Small tables with named rows and columns. After each table, cells are looked up by row and column.

zus:
|  | bub | guku | tud | rab | tevinu | vufule | regol | naf |
|---|---|---|---|---|---|---|---|---|
| zogod | 58850 | 30682 | 98890 | 52109 | 57146 | 98617 | 21474 | 36937 |
| tavuta | 49989 | 64728 | 72667 | 40424 | 46868 | 75377 | 44146 | 43550 |
| mef | 35748 | 87520 | 42346 | 39588 | 47340 | 61584 | 60718 | 47630 |

bub of mef: 35748
guku of tavuta: 64728
vufule of zogod: 98617
bub of tavuta: 49989
guku of mef: 87520
tevinu of mef: 47340
vufule of mef: 61584
rab of zogod: 52109
rab of mef: 39588
tevinu of zogod: 57146
tud of mef: 42346
regol of tavuta: 44146
tud of zogod: 98890
naf of mef: 47630
tevinu of tavuta: 46868
bub of zogod: 58850
naf of tavuta: 43550
regol of mef: 60718

sabozem =
,bub,nur,vubata,ninem,nem,mukepi,zoz
lafen,5670,4993,4800,3259,7626,5552,3834
rom,5020,6913,6259,5484,4889,5933,6799
ruv,7036,4652,3082,3757,5682,5043,2449
basodi,6432,2569,3933,6381,3370,3620,2798
kiv,4369,4376,6266,6893,3991,4819,5776
bikuzaz,3583,7143,7664,5954,5443,6137,8472
salak,5709,6700,5031,3151,7350,6351,5303
seso,6764,3535,3608,3384,6919,4739,1494
netel,4859,5711,6011,5682,6380,5881,6526
lak,5687,3985,4162,5472,4643,4786,3845
kigufe,5365,5715,5584,5075,6213,5389,5753

bub of bikuzaz: 3583
ninem of basodi: 6381
ninem of ruv: 3757
bub of lak: 5687
vubata of rom: 6259
zoz of kigufe: 5753
bub of lafen: 5670
nur of bikuzaz: 7143
bub of rom: 5020
mukepi of kigufe: 5389
bub of basodi: 6432
nem of netel: 6380
nur of basodi: 2569
nem of ruv: 5682
zoz of seso: 1494
nur of ruv: 4652
zoz of ruv: 2449
Which row has the largest bub? ruv

netopa:
	fuzumor	nov	naf	velebaf	gep	dubun
mito	67.169	63.459	46.665	43.974	43.336	67.107
tedo	76.997	62.508	54.069	37.180	46.365	57.387
zogegu	42.947	44.077	60.424	53.419	46.686	28.114
zuvig	38.604	38.239	20.682	65.627	58.572	52.145
vobaz	68.270	60.961	62.056	54.457	46.887	53.809
vip	46.325	65.452	74.344	8.145	36.188	20.193
nid	51.459	50.128	53.554	73.384	62.073	80.021
nafif	58.061	67.158	33.280	38.844	56.410	45.886
sutu	38.647	29.601	66.204	62.420	41.165	51.487

velebaf of zuvig: 65.627
velebaf of vip: 8.145
fuzumor of nid: 51.459
naf of vip: 74.344
nov of nafif: 67.158
gep of mito: 43.336
naf of zogegu: 60.424
naf of vobaz: 62.056
velebaf of mito: 43.974
nov of vobaz: 60.961
fuzumor of tedo: 76.997
dubun of tedo: 57.387

pum.tsv
	libi	bafat	tol	leneru	kub	bize	lag
pob	4.7	5.6	7.3	2.0	3.9	3.7	5.8
bebimo	5.1	5.1	9.2	0.5	4.8	4.9	5.1
migunog	5.9	3.4	4.0	8.3	6.9	8.9	4.6
vus	7.1	5.9	4.6	4.3	7.5	7.1	4.0

lag of pob is 5.8
lag of migunog is 4.6
kub of vus is 7.5
bafat of migunog is 3.4
tol of pob is 7.3
lag of vus is 4.0
bize of vus is 7.1
kub of migunog is 6.9
leneru of pob is 2.0
leneru of migunog is 8.3
libi of bebimo is 5.1
kub of bebimo is 4.8

kefu.csv
,begifam,leg,tafe,sor,das,godi
kaperag,4757,2243,5850,5831,7023,3829
pigipe,5402,4604,4780,8453,7028,5952
vin,5131,6385,5454,2161,3176,4816
kon,5819,7723,4262,7064,4799,7157

tafe of vin = 5454
godi of kaperag = 3829
begifam of kon = 5819
godi of kon = 7157
das of kon = 4799
leg of kaperag = 2243
sor of vin = 2161
sor of kaperag = 5831
das of vin = 3176
godi of vin = 4816
das of pigipe = 7028
leg of vin = 6385
das of kaperag = 7023
sor of pigipe = 8453
leg of kon = 7723
begifam of pigipe = 5402
tafe of kaperag = 5850

zelaba.tsv
	fol	tego	vubu	buluge	manab	sezev	dor	zut	tutap
dokeneg	674	463	147	791	424	641	181	655	426
raz	628	493	271	625	673	150	502	388	501
gegidor	734	232	573	550	651	407	754	191	408
roguvef	460	669	408	672	530	488	516	469	340
pil	472	653	307	405	479	486	378	324	559
per	466	458	436	278	350	268	663	174	404

What is the fol of roguvef in zelaba? 460
What is the sezev of per in zelaba? 268
What is the dor of gegidor in zelaba? 754
What is the tutap of pil in zelaba? 559
What is the manab of pil in zelaba? 479
What is the tego of dokeneg in zelaba? 463

